Each path below is one point turned by a fixed rotation once a step. After each direction that follows a path, write how fast that rotation turns it, in deg/step (0 if it stays still).
Each turn is a multiple of 5 degrees from 10 to 175, or 0.
Each row of a path follows its step; steps can be skipped.
path 1
step 8: -24 15 21 7 -5 -11 6 11 -9 -3 4 3 -5 15 -14 16 3 4 6 -12 6 2 5 -7 -2 -13
 3 6 1 -2 3 14 0 -5 11 3 -15 5 19 0 7 7 -2 5 -2 -4 13 -5 16 -16 17
step 11: -4 -3 7 4 -2 1 18 9 -16 2 1 -23 -21 -5 14 0 1 -7 0 -1 5 1 0 -1 3 2 4 -10
 14 -20 4 6 -7 0 -11 12 -25 -10 -6 -18 5 -4 3 -15 -17 7 -3 0 4 -1 -8
step 13: 5 -5 25 -4 13 -7 7 -18 -10 4 8 -1 7 -8 -4 -4 1 -13 15 -3 1 10 6 13 -3 -9
 -9 8 -7 8 -12 7 -4 -9 3 -2 12 4 12 -10 1 -7 4 4 30 -18 11 8 10 0 4
step 14: 6 -7 0 2 0 1 -8 -3 0 -14 10 -1 -3 -15 14 -4 -5 -2 3 -4 2 -7 -4 15 23 -10
 19 14 -2 8 6 -1 -11 -7 -13 -1 10 -8 -10 -7 12 -6 0 3 -4 15 -6 10 22 21
 14
step 15: -10 -4 -4 8 11 0 20 9 -1 -8 -10 10 -1 7 15 1 14 -1 -19 4 12 2 -8 -2 -6 2
 -2 15 17 -7 -7 5 -1 10 -1 24 5 3 -21 -12 8 -4 -1 2 -3 7 -19 3 -9 13 5
step 16: 7 3 24 4 -3 1 11 5 -3 -8 7 4 1 8 -3 -3 1 6 -2 1 -4 7 3 -12 -7 12 -6 -2
 17 1 4 23 7 25 -20 4 3 6 3 -11 2 12 2 8 -6 -11 26 -2 5 -4 -10
step 20: -12 13 0 8 0 -1 2 -12 -4 -14 0 2 -5 -2 -7 10 23 -3 -4 1 -2 1 -7 4 -1 -15
 25 -19 14 -12 -3 5 3 18 4 13 -4 7 4 -16 1 4 5 10 -6 2 6 -9 -4 -17 -19
step 22: -14 -18 3 -8 -1 0 -3 1 13 16 -4 4 -14 -25 0 8 -3 -7 13 6 -1 -1 6 3 15
 -10 -5 14 -9 -12 5 8 0 1 -7 -13 9 -1 3 -8 -12 -21 -10 8 -4 -18 -5 9 6 3
 14
step 23: 0 -7 -5 21 10 2 1 -13 -7 18 -5 -12 -6 5 12 -9 16 -4 -10 1 -4 -12 14 5 13
 -11 -6 0 7 0 -11 -7 3 8 -2 -1 -6 -5 5 -16 11 -16 -9 15 -2 20 -1 -2 1 21
 1
-1 2 0 -1 -2 -3 0 -1 0 -8 2 -1 -2 1 5 -4 -2 -6 2 0 -1 -2 -1 -4 -1 -1 -4
 -8 4 -2 -1 3 4 3 1 3 3 -2 -7 0 -2 1 -3 -1 -1 4 -2 1 -2 -3 -1 -> 80
-7 -1 -10 -7 1 0 2 -3 -2 -1 5 1 6 2 -1 -3 0 2 1 -2 2 -1 -3 -2 -2 5 -5 4
 1 1 1 3 -1 2 0 1 -1 -1 -1 1 3 -1 1 0 1 -4 -5 0 -2 1 -3 -> 120
-1 2 0 0 -4 2 -3 -3 2 1 5 1 1 -1 -3 -3 -5 -4 -1 0 4 -1 -3 7 -2 -5 -3 0
 -3 2 4 -2 1 -5 -3 7 4 5 -1 3 -2 -2 0 0 -1 -4 6 0 -1 0 -2 -> 90
1 1 -3 6 6 -2 1 -1 -1 -6 3 3 0 2 2 0 0 1 -5 1 1 -4 -2 1 -2 6 4 -1 -6 -3
 2 -3 3 -2 -4 2 0 0 4 -6 -4 -3 -1 -3 -2 1 -1 3 -1 2 -2 -> 80
3 0 2 0 0 -3 0 2 4 0 9 1 1 1 -1 -2 -4 2 -1 1 2 4 0 -1 -2 -3 -5 4 1 -8 -8
 1 -1 0 1 -1 0 -2 5 -2 -1 1 3 -1 2 5 0 -5 0 2 -1 -> 135
4 -2 0 4 -3 6 -1 2 -4 5 2 4 2 4 1 -1 6 3 -2 -9 1 -2 -1 0 4 -1 -5 -1 2 -5
 3 0 2 1 2 4 0 2 -1 -2 -1 -1 0 -2 -2 0 -3 1 2 -4 0 -> 90
-3 1 0 4 1 -3 5 -2 0 3 -1 -8 4 2 -1 3 -2 4 2 -1 2 -5 -3 -1 2 4 2 1 0 -2
 -2 0 1 5 2 6 2 5 0 1 -2 6 -4 2 3 1 6 -5 1 -2 -1 -> 90
1 -4 -2 1 -5 1 -3 -4 -5 3 6 2 -2 -1 1 -5 6 -3 1 5 -5 0 0 -2 1 2 3 4 1 4
 -2 1 3 2 2 -1 0 -1 0 -5 -5 3 0 2 5 0 6 1 -5 -1 -1 -> 110
path 2
step 0: 9 -13 30 -3 1 -2 1 -17 0 -5 14 18 -11 -2 16 -13 5 -2 -7 3 15 3 3 3 -2
 -15 -7 3 -4 -25 9 6 -22 -3 -2 -8 -6 14 -4 -8 7 0 10 4 6 1 -5 2 -10 7 15
step 3: -18 -13 0 -18 -21 -2 7 4 9 -14 8 0 -14 4 -2 -2 2 -9 -12 5 6 -13 15 -20
 10 -12 -14 -5 2 -7 12 3 -20 3 -14 -3 -10 -3 11 -20 0 -5 7 -9 -3 -9 -9 2
 -5 0 -3
step 9: -4 -10 15 -9 -12 7 11 -7 -2 -8 -3 8 -4 -16 21 -10 18 9 8 3 4 -4 8 -15 -8
 -13 0 -1 -17 -3 5 10 -21 1 -5 11 -2 8 10 -6 14 -9 20 -1 -8 -5 11 17 7
 -7 -11
step 12: -14 -13 11 -17 -1 3 8 -2 4 -5 19 5 -20 -3 13 -20 8 -5 -4 11 11 12 4 -1
 -10 -10 -3 -11 -10 -10 15 -2 -18 -6 14 -24 -12 5 -4 -9 12 -1 -5 -2 8 1
 -8 -3 4 5 11
step 14: -10 -13 1 -6 -14 -13 9 -3 5 -9 14 -5 -1 1 -8 -24 16 -2 -1 -9 7 4 -6 -14
 19 -18 -8 -8 -10 -14 -5 -10 -24 -1 -9 2 -16 -5 2 -11 6 3 6 10 -10 -2 18
 6 1 0 -6
step 15: -15 -19 -7 -11 -17 16 0 -1 8 -17 12 -13 4 -13 -7 -1 6 -5 4 -2 -2 -10 0
 -23 9 -8 -23 -8 1 -9 8 8 -23 -5 -2 1 -14 3 -7 -11 -2 2 9 1 6 6 -8 16 7
 0 -6
step 16: 4 -2 20 -16 -18 -3 1 -9 7 -18 1 -16 16 -7 -6 -15 5 0 3 10 2 -18 25 -19 5
 -1 -6 -7 -2 -21 3 6 -7 -14 -7 -7 -11 -7 5 -8 8 -11 -4 -9 0 2 -10 7 0 1
 -4
step 18: 13 -15 18 -3 -1 -11 -2 -5 6 -22 10 -5 5 -2 20 -4 10 12 5 6 19 -7 8 -1
 -13 -9 -8 -10 -12 4 6 8 -10 -10 -1 -6 -7 4 -19 -12 6 14 5 21 3 -5 -8 13
 -1 -7 0
step 20: -4 -14 16 -24 -23 11 8 -8 1 -5 12 12 -13 -9 10 -7 -1 -4 -6 15 7 0 8 2 4
 -18 -11 -8 -3 3 -2 4 -32 -14 2 5 3 6 1 2 1 4 5 5 8 5 12 9 -13 6 -1
-6 5 1 -3 1 1 -6 -6 3 0 0 1 -2 6 -4 -3 -3 0 -1 -3 4 -7 -1 3 3 1 -2 1 -5
 -6 2 2 3 -2 1 2 0 2 -4 -2 -3 1 0 1 -1 2 -1 3 1 -2 -3 -> 25
-4 1 -4 -4 -5 4 4 2 -1 -4 -3 3 3 1 -4 0 2 1 3 -4 -3 -2 1 -3 0 6 -2 1 -2
 1 3 1 -4 1 -6 5 6 -2 5 -1 2 -2 0 0 1 3 4 2 -3 2 -3 -> 60
-1 5 1 -2 -5 -4 1 -1 -1 4 3 1 -4 4 4 2 2 -3 3 -1 4 0 -1 1 1 2 2 -2 5 -3
 -4 1 -1 7 1 1 -4 -3 6 -1 4 0 -1 -4 -5 0 5 3 2 -2 -1 -> 135
-5 2 6 -1 -2 -2 -1 2 6 -2 -3 -5 -3 4 3 5 -1 2 -3 0 -2 -1 2 -5 -3 8 4 -3
 -3 4 -1 3 1 2 -1 -4 0 1 0 -2 1 -2 3 4 -1 -1 -2 -4 2 1 2 -> 55
6 3 1 -2 5 -1 -1 2 -1 4 4 -4 -1 2 3 2 -1 4 2 -6 0 3 1 2 -1 5 -6 -2 -2 -4
 6 -2 -3 -4 4 -1 5 -4 0 -5 1 1 0 -1 2 -3 3 -2 -1 1 3 -> 60
1 1 2 -4 1 1 4 -2 -1 3 -3 5 -4 0 5 -2 -7 3 3 5 0 1 -6 0 -5 1 2 3 -2 2 -4
 -1 0 -2 -2 4 2 6 1 -4 1 1 2 -1 2 -1 0 1 -4 -3 5 -> 35
2 2 6 -1 -5 7 4 -7 1 5 0 0 -3 -1 0 3 4 -1 2 2 -1 2 1 3 4 0 0 1 -2 -2 2 0
 1 -3 -1 -5 3 -2 2 3 0 -4 -1 -3 2 7 -5 -2 0 2 0 -> 90
path 3
step 6: -14 2 -10 0 18 7 11 -18 8 7 -5 -8 -5 -13 12 9 3 25 9 -5 19 10 0 10 7 -12
 9 -5 -1 -3 14 -10 4 2 6 16 -8 5 -10 -1 15 -11 -27 6 -11 7 -2 8 8 16 -2
step 7: -12 9 20 -2 -13 8 -1 -21 8 11 -15 -2 -1 18 17 -2 10 15 2 2 13 2 -11 13
 12 0 4 0 -9 -2 0 -8 2 -7 -4 -13 3 -2 -18 -12 -11 -6 -11 10 7 -20 -11 -8
 21 -7 14
step 8: 18 -10 16 8 -17 3 1 3 -21 9 -1 -13 1 17 -10 -10 -1 -7 11 5 9 10 -13 19
 -10 -3 -3 9 -5 -14 18 0 0 7 -4 -17 -15 -3 -2 12 -9 -17 13 -9 1 -11 -3
 -11 16 2 -4
step 9: -3 8 -5 -4 3 -9 17 4 -13 2 9 15 3 4 6 6 -10 9 10 -6 -2 5 9 -15 -9 0 -1
 -7 -1 -17 1 25 1 6 -12 3 -10 -16 7 18 12 -23 24 -13 -3 -2 -15 -17 8 9
 -3
step 10: -5 14 -12 -11 -16 4 17 -23 5 -14 7 0 -6 -15 -1 -3 -9 -5 4 -12 16 8 13 -3
 9 12 8 -6 12 -3 7 21 -2 -2 18 9 0 -8 -10 9 14 -11 -7 7 -3 5 -4 5 -5 24
 14
step 12: 15 -5 8 15 -1 27 9 -1 -7 7 -14 3 7 8 13 -1 6 13 -8 17 17 4 -12 20 -3 5
 -3 -4 -26 3 6 15 -9 9 -9 -10 4 5 7 2 -4 -11 -18 -11 11 -5 -4 7 14 -3 -5
step 13: -10 2 13 5 12 11 24 5 -23 7 18 2 3 8 -5 11 -11 7 6 3 23 -2 3 -12 4 -2 4
 11 -7 -11 5 -1 -4 15 -2 -2 -22 -12 4 4 -22 -17 2 -4 8 -3 7 -4 18 -9 9
step 17: 0 2 -8 14 10 0 31 -3 -10 10 1 1 -10 -3 10 -14 1 18 -7 4 10 -7 15 -6 0 -8
 -2 2 -28 -3 4 1 1 8 3 -8 5 -17 12 10 -2 -3 -1 -5 12 5 -5 32 13 7 5
step 19: -7 14 19 2 2 -10 -4 -17 -12 4 -4 -11 2 -3 -10 27 19 10 17 -4 -1 16 -4 17
 -5 1 5 8 8 -19 14 -1 -3 16 -7 5 7 -3 -9 3 4 13 -22 -9 1 -6 -1 -16 11 -2
 3
3 -2 0 2 -3 7 4 -1 1 -4 -2 -2 2 2 4 2 -2 -1 0 0 3 4 0 -4 1 0 0 0 1 1 2 3
 -4 -10 0 1 -1 -1 -4 3 -5 -7 1 -1 -2 2 -2 -5 -3 -1 -3 -> 20
5 -4 -1 2 -3 -4 -6 -4 4 4 -1 1 2 2 5 0 0 -4 1 -3 3 -3 0 1 5 -1 2 0 -3 -2
 0 2 0 -1 2 -2 0 -1 6 -1 -4 1 -1 -7 -2 -3 5 1 4 -2 -3 -> 85
0 -3 -6 -3 3 7 2 -5 5 4 -2 3 1 -2 2 -2 4 2 -3 -4 0 -1 -7 0 -3 -1 -6 -3
 -2 1 -1 -5 -1 0 1 -1 -2 0 -1 -2 -4 2 1 2 2 3 0 3 0 6 1 -> 70
2 3 -4 1 3 4 5 5 5 -1 5 -5 1 -1 0 -2 1 3 2 -3 2 -4 4 3 -5 4 -2 1 0 1 3 2
 1 0 -1 0 -1 4 4 -4 1 1 4 -5 0 0 0 -5 5 -3 -1 -> 95
-4 0 2 -1 -5 3 1 -1 2 -2 1 2 -4 5 -5 -1 -2 -1 3 -4 -5 -1 -3 -2 -3 -3 0
 -4 -3 -3 9 -1 -4 4 -3 2 -2 -3 4 0 -4 1 -2 -1 2 0 -1 -1 -1 -6 -1 -> 70
path 4
step 2: 18 -1 -16 -12 -7 11 7 1 10 -14 -4 1 -3 -16 -11 1 -22 -11 2 4 13 -1 13 -4
 10 2 -17 19 21 -19 -1 -23 -10 -6 22 1 8 2 -9 -6 -1 2 -1 7 16 -15 -10 3
 12 3 -4
step 4: -2 9 6 -3 -4 -7 -6 -10 5 10 0 14 9 1 -7 10 -12 1 0 17 0 -14 -34 -1 -12
 -11 -4 16 -14 16 0 17 5 0 -4 7 -11 3 -7 2 -8 -10 -16 23 16 14 -13 -20 1
 -7 15
step 7: 5 -6 2 -6 7 -3 -15 6 14 4 15 -15 5 11 9 -1 -21 8 2 11 -10 7 1 -2 18 9
 -11 -3 3 2 3 -4 23 0 26 -21 -3 -11 -21 0 -2 -22 -2 26 2 15 2 4 9 5 -8
step 10: -3 -4 -3 -3 28 -23 14 -2 -1 0 1 -11 -17 0 1 -11 8 -15 -6 -11 -13 0 7 -10
 -7 15 -4 -3 1 -12 7 17 -10 -16 9 -7 1 13 -19 8 6 -4 3 9 22 5 -22 -3 9
 -7 22
step 14: 14 -14 17 13 -13 -9 -12 -3 -8 -3 8 19 -4 -21 -10 -1 -3 -3 -4 2 -19 4 -5
 -17 -1 -3 0 -20 0 0 10 -20 -7 17 15 -6 10 -8 7 -10 -1 9 5 6 2 -23 -5 -8
 -6 19 23
step 17: -12 3 1 -5 -1 2 5 -16 -8 2 -16 -6 -16 20 -19 10 7 16 -2 22 -6 -1 -19 -20
 -6 -2 15 -9 -6 0 -17 -9 -8 9 4 5 9 8 -10 -27 -3 2 -2 1 16 12 9 -1 5 21
 -4
step 20: 7 -8 -13 -10 -1 -16 -6 4 -7 20 10 0 -4 3 -2 -14 -5 5 23 24 5 13 4 -10
 -12 -3 -3 22 3 -3 -19 -21 14 15 -5 -10 -2 -1 -4 0 -21 21 -7 14 3 0 -14
 3 8 -8 0
step 22: 14 25 -2 -2 4 -4 9 -21 9 -11 -1 12 -9 -1 -4 27 -10 14 2 -2 -20 -16 -7 6
 6 8 -12 -2 14 9 8 -9 -6 11 3 12 -9 16 -17 -3 12 13 3 -8 25 1 -4 1 -12
 -12 6
step 23: 10 -30 23 -13 8 1 16 -11 19 5 2 3 6 12 4 5 -6 1 0 -7 5 6 -12 4 -9 4 14
 27 -2 -7 -1 21 13 4 8 -12 -10 -2 -12 -1 -2 2 3 -1 28 -6 -6 -15 -5 3 -7
-3 1 2 -5 1 2 2 -1 -3 -3 -6 -3 -3 3 6 5 2 -3 -1 -3 0 1 -5 -4 -1 -2 6 -1
 0 8 -3 4 1 -1 0 -2 1 2 0 1 3 -1 1 2 5 -2 1 1 -5 -3 -4 -> 60
5 0 6 -1 3 -4 -1 1 -1 1 -4 2 -7 -2 2 -3 -4 0 0 0 4 5 1 -1 0 2 1 4 -1 -2
 -2 -1 -2 -5 2 -3 4 -2 -3 2 -4 -4 1 -3 -5 -5 0 7 1 -5 2 -> 80
0 4 -4 -6 -1 0 -1 2 2 -1 -2 4 4 1 5 -1 -3 2 3 1 1 -2 -7 1 -1 6 0 0 2 -5
 -1 2 -2 3 4 -4 -7 -1 -1 1 -1 0 -5 -4 0 0 -5 0 -3 0 -3 -> 20
-1 3 6 3 3 -6 -2 4 1 2 -4 2 5 -4 3 -1 1 -4 5 -6 2 -1 2 -3 -3 3 -2 -2 2 3
 -3 -1 2 6 0 1 -2 4 1 -2 -1 -1 3 0 4 0 2 1 6 2 1 -> 170
1 1 3 -1 -1 4 -5 1 0 0 4 -7 2 -3 1 -2 6 -2 4 0 1 -2 -6 3 3 0 1 0 3 0 -1
 -5 5 -1 3 -3 5 -6 0 1 3 4 1 0 -2 -1 -1 3 3 3 -4 -> 60
3 -3 -1 -1 4 3 3 -7 0 -4 2 0 3 -5 5 1 -4 -2 0 -4 -4 2 -3 3 -2 1 -3 3 3
 -2 -3 0 -2 0 -4 4 4 1 0 2 -3 7 3 1 0 -3 -3 -4 1 -3 1 -> 35
path 5
step 1: 10 -5 7 8 7 20 8 9 -8 -4 8 11 1 -5 1 -2 11 -16 22 -3 -17 7 15 8 12 6 6
 -1 -19 -4 -12 -1 -3 0 6 2 0 2 -4 -5 17 -1 4 -15 13 2 -21 3 5 3 2
step 3: 10 -4 -5 -16 -1 -15 14 9 4 -7 -8 21 2 -11 3 -5 1 -15 -6 -6 -10 -9 3 22
 -5 16 0 -2 -10 -4 2 9 8 -1 24 8 6 -3 -2 -10 2 7 -1 -7 -6 7 5 8 -6 20 -3
step 6: 14 -1 2 1 -9 3 5 3 0 -19 -9 15 -9 -6 -3 2 3 -11 20 4 -2 -3 21 -2 19 8 12
 0 -8 2 15 -16 -4 -11 3 5 10 -3 -15 4 6 17 6 0 12 -12 -11 -1 -9 3 -8
step 8: 1 -6 2 -3 -1 9 8 6 -8 -10 -3 14 -8 -17 -12 4 -12 -9 4 -19 -2 -11 5 15 6
 19 -8 10 -23 -10 -3 20 4 -6 0 6 7 11 -4 1 -6 4 -5 -6 1 2 10 -16 11 10
 -6
step 16: -5 8 18 -1 -4 6 16 8 1 -15 -10 19 -7 -14 -6 10 -9 -10 18 13 -8 6 -3 10 8
 6 3 -9 5 -5 17 -1 6 -1 10 3 10 4 4 4 -10 14 -9 8 8 -8 -17 0 -4 14 -7
step 19: 7 8 17 -5 3 1 4 -1 -6 12 -9 22 -9 -1 12 2 6 1 2 1 13 -1 6 12 -6 -3 16 1
 -22 1 -11 -12 5 -13 -4 12 5 17 14 1 10 13 10 9 6 -11 -2 7 -12 7 5
step 20: -7 -5 7 -12 20 -15 8 11 7 -9 8 3 -11 -6 2 -9 -11 -7 6 -17 0 -7 -7 23 -2
 14 -2 7 1 -7 -12 15 14 2 3 -1 2 16 -12 9 -2 10 7 6 6 4 8 5 -16 10 5
step 21: -10 -4 14 12 -2 12 -8 7 5 -19 -15 3 -5 -2 -4 -9 -9 -5 12 -3 -3 10 -10 18
 4 9 11 3 -22 3 -6 4 3 -10 13 -2 -1 -8 13 -10 -13 18 -7 4 11 -2 -10 12 6
 9 -4
step 23: -6 -6 -8 16 11 -2 6 14 -10 -7 -12 13 -12 -1 6 7 0 -14 10 -3 -21 -3 -1 6
 13 18 13 -5 -12 -1 -3 -8 -4 -5 5 20 5 -4 -21 -1 6 -8 4 0 -2 -7 -9 -2
 -15 5 9
0 -2 4 4 -5 2 3 3 4 3 4 -1 -1 -4 -2 -3 -2 4 2 0 1 -2 -2 1 -3 3 -3 1 2 3
 -2 1 -1 1 0 -2 -3 -4 0 -6 -1 2 0 0 0 -4 0 -6 7 6 5 -> 85
0 -1 3 -1 -6 -3 -3 4 3 -6 3 2 0 2 0 2 1 -1 0 0 -1 -2 3 0 4 -5 0 -6 -4 5
 -3 0 -6 5 -2 -2 0 -1 0 1 -3 2 2 1 0 4 4 3 3 -6 4 -> 90
-2 0 2 3 0 5 -4 -6 4 1 -4 -1 -4 -2 -3 1 2 2 -2 -2 -2 -1 5 -3 -3 -2 2 4
 -4 -1 1 1 -3 -3 1 -1 -1 3 3 3 -4 5 2 -7 -5 1 1 -1 6 0 -2 -> 110
8 1 2 0 -5 0 1 -4 2 1 -1 -3 1 1 -1 -3 -3 4 4 5 -7 1 0 4 3 -1 2 -2 -7 -3
 0 1 -2 -2 0 3 -2 -1 1 1 -3 -1 -3 3 1 0 -6 -2 -2 1 -5 -> 145
-6 2 -1 -2 -2 -7 -2 -1 -1 1 -3 5 -3 3 -2 3 0 -1 -3 5 -8 -1 -4 1 0 2 1 -5
 1 -2 4 -1 2 1 1 1 -3 1 2 -3 1 -4 -1 -5 2 -1 -1 -4 6 -1 3 -> 55
2 -6 -6 -3 -1 -2 -1 -2 3 -4 -7 -4 0 3 -2 -3 1 -3 4 -1 5 -5 -2 -2 0 4 2 1
 -2 -4 1 -4 -4 1 3 0 -4 -3 -1 -3 -3 1 2 0 4 0 6 -1 0 1 -1 -> 120
-3 0 3 4 2 3 -3 4 3 -1 2 -2 -4 -1 -3 -4 2 -4 1 4 1 2 -3 -2 -2 -2 1 -3 3
 4 8 2 1 0 2 2 -3 -5 -1 4 -3 1 -4 -2 4 1 -2 2 -4 -1 -3 -> 65
-1 0 2 2 2 3 1 1 -2 0 0 -1 6 2 4 -6 5 -3 -1 2 -1 -3 0 6 -7 -6 2 0 0 -2
 -2 -2 -2 -2 5 4 -1 -2 3 -5 1 -3 3 -1 -4 5 -2 2 1 1 4 -> 175
